In the rows, 128 means zero.
Rows swapped in pairs by one turn or mirror: which row each one swaps with:
j889: 126 146 96 142 117 148 90 146 128 140 121 126 128 124 146 120 93 129
j405: 112 126 147 134 86 123 119 136 132 132 131 145 94 139 123 137 111 99
j447: 167 152 127 118 152 144 112 133 142 129 146 142 128 117 113 160 145 119
j381: 102 99 146 110 129 121 158 121 101 121 115 157 126 131 148 112 129 146
j724: 123 151 110 102 97 150 104 126 114 159 137 144 100 135 129 108 118 147
j434: 103 136 146 132 83 128 126 136 123 142 118 148 87 139 128 129 113 118
j122: 105 106 149 108 140 136 151 103 104 128 104 158 138 132 152 128 135 145
j551: 114 111 155 133 163 120 112 137 111 109 133 141 115 97 137 126 147 99
j807: 103 118 135 127 133 131 156 110 91 117 102 147 125 134 151 114 127 148
j619: 132 122 96 126 155 142 135 118 119 149 115 141 168 135 126 133 143 152
j375: 128 144 105 153 121 152 91 148 120 136 113 126 125 117 139 124 91 121
j23: 158 132 103 117 146 138 140 118 154 143 134 119 153 128 136 154 142 146
j844: 127 144 110 114 89 148 107 126 108 152 134 154 116 137 127 109 111 153
j161: 114 114 117 111 116 127 134 80 142 133 145 129 120 130 110 127 176 129
j561: 162 160 133 106 149 135 119 134 144 143 153 134 120 115 117 151 150 120
j820: 106 101 146 109 129 119 163 131 102 132 110 156 128 140 148 118 128 146
j914: 150 135 139 133 128 121 131 138 170 124 143 115 106 131 134 155 125 111
j63: 124 116 134 118 111 134 143 86 142 135 144 136 124 130 110 143 173 124
j342: 114 128 152 134 99 116 127 145 146 126 130 136 86 131 139 142 110 103
j351: 102 111 99 119 87 136 128 99 141 143 147 125 110 137 123 113 144 126
j814: 118 125 156 138 148 134 146 130 91 124 105 146 130 117 155 140 105 134
j539: 132 149 95 108 104 155 105 117 109 147 146 152 118 129 134 104 120 157
j811: 131 146 100 148 119 147 93 144 124 137 114 122 116 118 138 117 91 125
j228: 105 113 141 143 158 119 110 150 118 121 104 149 131 100 121 141 155 113
j180: 126 90 127 104 116 126 153 142 128 120 142 147 110 137 154 100 116 150
j265: 122 136 138 116 134 129 135 94 136 135 137 135 127 124 104 152 181 115
j138: 154 130 129 106 137 113 122 182 148 135 152 141 118 116 136 131 114 130
j911: 127 111 138 120 164 131 93 125 112 117 151 135 120 92 135 111 157 112
j27: 155 135 96 127 148 147 131 122 147 142 127 123 157 136 134 140 143 155
j712: 149 128 100 118 148 139 139 123 142 154 133 130 163 132 136 146 146 152
j894: 162 133 128 129 131 127 138 126 168 126 153 115 134 128 128 154 132 121
j275: 170 142 131 112 146 125 108 148 145 131 153 133 132 113 124 153 134 118
j605: 122 111 130 125 121 124 142 97 145 129 141 136 117 126 111 144 180 107
j749: 108 114 136 155 147 117 120 157 107 117 111 147 121 98 117 120 147 109
j327: 140 124 145 133 116 114 132 126 170 134 144 120 106 129 132 153 120 97
j772: 125 136 97 147 107 144 86 140 129 144 126 120 113 127 136 112 98 131
j81: 104 104 114 128 150 135 122 138 98 137 97 148 142 111 108 122 159 131
j448: 146 129 99 116 146 141 139 121 136 148 123 131 163 137 131 141 145 156
j782: 110 92 138 102 124 127 156 126 104 129 111 158 118 131 145 96 141 148
j137: 136 107 137 96 123 126 147 154 110 127 126 155 113 132 157 98 119 144
j303: 101 119 98 113 87 135 116 100 143 143 142 127 117 136 132 106 142 137
j689: 126 138 119 155 137 154 110 147 114 133 100 136 126 111 144 134 91 123
j360: 175 152 128 114 149 133 107 148 145 134 146 145 122 114 120 151 130 127
j102: 130 131 102 109 98 156 104 115 108 141 146 135 112 136 130 97 121 161
j934: 106 121 92 125 82 148 98 122 140 143 135 124 118 138 129 112 118 133
j150: 106 120 147 132 83 121 127 125 131 134 126 145 92 142 136 127 113 106
j125: 128 124 104 102 136 153 103 95 124 124 158 120 114 112 134 98 128 154
j718: 128 98 134 124 151 119 96 125 133 106 156 128 126 87 132 111 145 105
j680: 109 101 149 139 153 123 113 138 111 108 119 145 119 96 121 123 151 105
j91: 102 93 131 102 123 113 153 136 105 122 118 154 122 131 146 103 124 152
j261: 115 102 151 134 165 122 115 129 119 99 135 133 119 85 129 126 145 113
j422: 104 108 142 144 153 127 110 131 108 109 118 138 119 89 119 125 151 105

Swapped with j772: j23
Swapped with j381: j680
Swapped with j228: j807
Swapped with j125: j138
Swapped with j934: j894

Rows swapped in pairs by one turn or mirror: which row each one swaps with:
j215: 141 123 131 120 137 123 115 150 121 118 134 157 164 145 83 123 143 141 127 120 123 154 134
j816: 124 126 132 113 120 119 124 187 120 132 144 142 113 136 75 135 141 139 145 124 130 143 139
j510: 149 110 129 112 128 123 125 135 126 126 131 98 107 139 151 136 111 137 130 119 120 117 171
j98: 120 140 110 112 134 121 118 154 125 119 137 133 91 134 175 181 85 140 145 124 112 153 99
j69: 104 138 147 116 118 129 142 125 128 128 186 152 125 116 141 132 91 124 120 101 107 137 133
j208: 108 145 116 110 132 123 128 123 132 130 113 177 134 138 141 121 139 142 139 124 126 107 162
j12: 133 120 98 132 122 78 144 154 116 120 141 184 131 138 121 159 100 141 147 119 112 139 137
j475: 118 135 125 111 111 109 125 199 129 128 154 112 118 129 127 189 116 113 131 124 122 123 136
j56: 121 131 103 114 128 84 109 177 143 137 118 114 115 142 140 156 127 132 170 130 109 157 128
j38: 131 143 104 81 122 127 107 161 97 123 110 159 137 130 151 168 121 140 106 132 110 138 116
j15: 126 136 129 119 140 122 119 103 131 133 143 76 108 141 125 142 111 133 143 116 126 146 105
j155: 129 140 146 91 130 115 115 179 124 130 147 118 144 129 113 133 121 150 157 140 117 126 85
j512: 108 130 97 107 155 156 122 128 109 116 128 107 97 133 118 158 122 157 123 116 128 114 117
j840: 155 130 127 141 144 122 158 125 108 104 164 138 99 149 124 163 92 132 134 109 133 144 137
j647: 112 154 146 155 154 147 161 120 102 137 144 139 133 145 154 148 123 134 139 117 144 140 102
j57: 100 112 120 143 89 118 127 163 99 150 127 133 149 127 130 152 139 154 118 118 117 117 100
j694: 94 147 122 119 128 125 131 134 138 141 139 124 160 129 166 136 74 134 164 140 122 133 123
j587: 135 147 133 102 124 117 138 145 155 107 135 93 107 119 144 121 117 126 132 118 127 125 159
j829: 123 151 151 119 102 115 133 132 117 110 177 169 138 148 145 167 109 127 120 111 125 158 103
j168: 140 111 100 115 127 84 117 173 120 128 123 137 105 152 153 144 124 124 125 140 115 132 155
j497: 114 142 120 120 128 127 128 177 127 132 129 157 108 127 139 124 73 147 164 137 122 123 147
j419: 119 132 106 133 133 114 129 147 122 123 147 122 84 134 161 168 110 130 154 119 122 148 69
j532: 136 132 150 107 105 124 91 181 154 114 140 115 122 146 148 135 131 137 136 128 129 132 117
j548: 129 116 106 155 150 96 128 136 148 124 123 126 129 146 102 118 130 117 130 135 133 133 150
j624: 138 121 98 128 133 86 142 142 133 146 129 148 160 136 98 165 130 118 141 143 119 123 142
j43: 124 138 109 136 136 122 139 112 122 129 128 121 86 132 158 168 158 135 146 122 120 118 100
j976: 115 139 122 118 136 124 122 113 122 123 159 110 99 136 159 143 77 131 109 134 125 125 94
j308: 105 132 109 129 137 124 129 181 118 135 130 162 107 124 148 105 139 156 127 135 127 133 97
j195: 117 135 112 111 132 126 119 122 128 126 150 139 158 129 98 146 85 150 129 141 123 139 79
j115: 101 165 118 130 161 126 149 136 143 121 161 133 102 117 100 160 119 129 147 116 133 123 98
j451: 145 106 132 126 129 118 106 157 148 132 128 100 109 145 133 120 128 126 141 124 137 114 150
j182: 126 133 117 119 127 124 129 144 120 129 138 121 154 133 146 127 183 134 153 123 125 131 151
j590: 100 160 137 110 118 161 132 138 120 118 162 136 126 106 141 145 133 142 101 117 122 118 95
j709: 107 170 140 123 137 147 107 137 131 133 154 134 142 144 155 172 136 129 141 133 140 161 86
j642: 108 141 114 143 114 109 128 148 119 130 144 135 120 126 115 134 90 118 138 137 122 166 67
j492: 124 132 138 144 132 114 131 140 128 129 141 130 139 152 91 208 134 135 136 122 125 151 140
j877: 130 123 101 137 129 96 137 144 135 144 113 160 174 125 120 138 141 138 133 132 119 111 139
j660: 113 139 116 165 135 90 148 137 128 160 128 172 143 129 158 148 135 125 124 129 108 124 121
j271: 134 136 119 93 132 123 134 152 129 132 115 142 143 130 148 213 116 121 121 120 137 154 123
j953: 117 158 140 128 119 111 112 162 139 120 167 144 91 121 146 157 114 105 136 122 151 165 116
j746: 112 141 127 108 123 120 128 183 124 139 135 137 89 126 142 153 125 127 172 120 119 132 162
j521: 112 135 133 124 132 115 130 116 131 121 159 117 149 130 153 177 123 146 93 128 110 100 145
j496: 130 141 131 131 126 127 123 122 126 128 145 153 167 137 118 160 99 141 108 126 133 145 67
j658: 121 132 108 108 151 125 123 147 127 127 128 195 108 142 133 143 122 125 127 108 114 153 159
j67: 122 137 118 125 132 126 123 175 133 125 132 166 124 135 134 172 175 133 106 125 123 127 153
j592: 124 143 139 113 149 149 126 127 124 99 170 116 83 137 132 156 107 142 140 101 135 146 125
j830: 99 107 121 99 125 138 133 129 126 128 134 110 158 112 146 153 115 177 123 120 122 120 139
j218: 102 159 106 99 127 139 128 146 127 113 116 120 151 105 105 136 109 147 158 123 113 125 112
j100: 110 133 122 122 124 117 124 145 117 132 132 138 69 145 150 179 118 156 138 134 118 177 113
j298: 124 141 140 118 122 115 131 143 136 118 136 120 184 122 174 124 105 127 151 119 121 137 127
j729: 126 137 137 132 137 124 139 194 122 120 129 151 162 152 151 117 132 137 150 119 137 146 140
j359: 117 165 99 109 123 160 134 138 108 123 132 148 154 96 134 153 103 137 113 123 106 137 111
j935: 135 124 102 143 159 133 142 132 115 142 104 107 128 131 141 140 130 143 101 128 125 110 145
j812: 128 150 112 136 149 128 121 145 150 111 112 132 154 144 129 167 129 117 99 102 149 113 100
j374: 144 141 150 151 144 112 147 146 137 129 165 133 115 141 137 140 138 107 97 120 150 126 113
j214: 95 169 128 145 141 115 148 126 136 146 149 158 149 110 118 161 115 123 149 132 113 127 92
j224: 126 139 117 134 119 119 125 193 119 125 141 122 141 129 157 171 94 138 104 128 116 153 91
j595: 131 124 127 141 147 126 123 114 104 139 111 152 144 159 162 171 129 143 142 129 129 170 121
j940: 143 135 135 127 131 130 112 138 126 116 138 151 160 144 135 103 112 137 94 109 128 150 95
j783: 111 125 111 129 136 122 121 130 122 120 142 136 87 113 134 106 149 146 142 119 143 138 153
j494: 152 113 113 122 141 115 135 126 102 120 131 139 147 173 140 161 121 127 144 118 132 174 145
j471: 134 134 126 129 177 103 141 127 125 136 140 125 120 147 112 176 153 142 150 135 127 115 110
j334: 128 143 134 118 131 128 127 108 131 130 142 154 132 136 109 128 63 132 125 125 138 115 122
j154: 125 128 122 145 131 129 124 147 132 131 149 152 161 135 120 185 129 142 100 130 109 137 170

Swapped with j595: j298
Swapped with j829: j208
Swapped with j647: j729
Swapped with j67: j590
Swapped with j592: j746
Swapped with j57: j812
Swapped with j12: j334

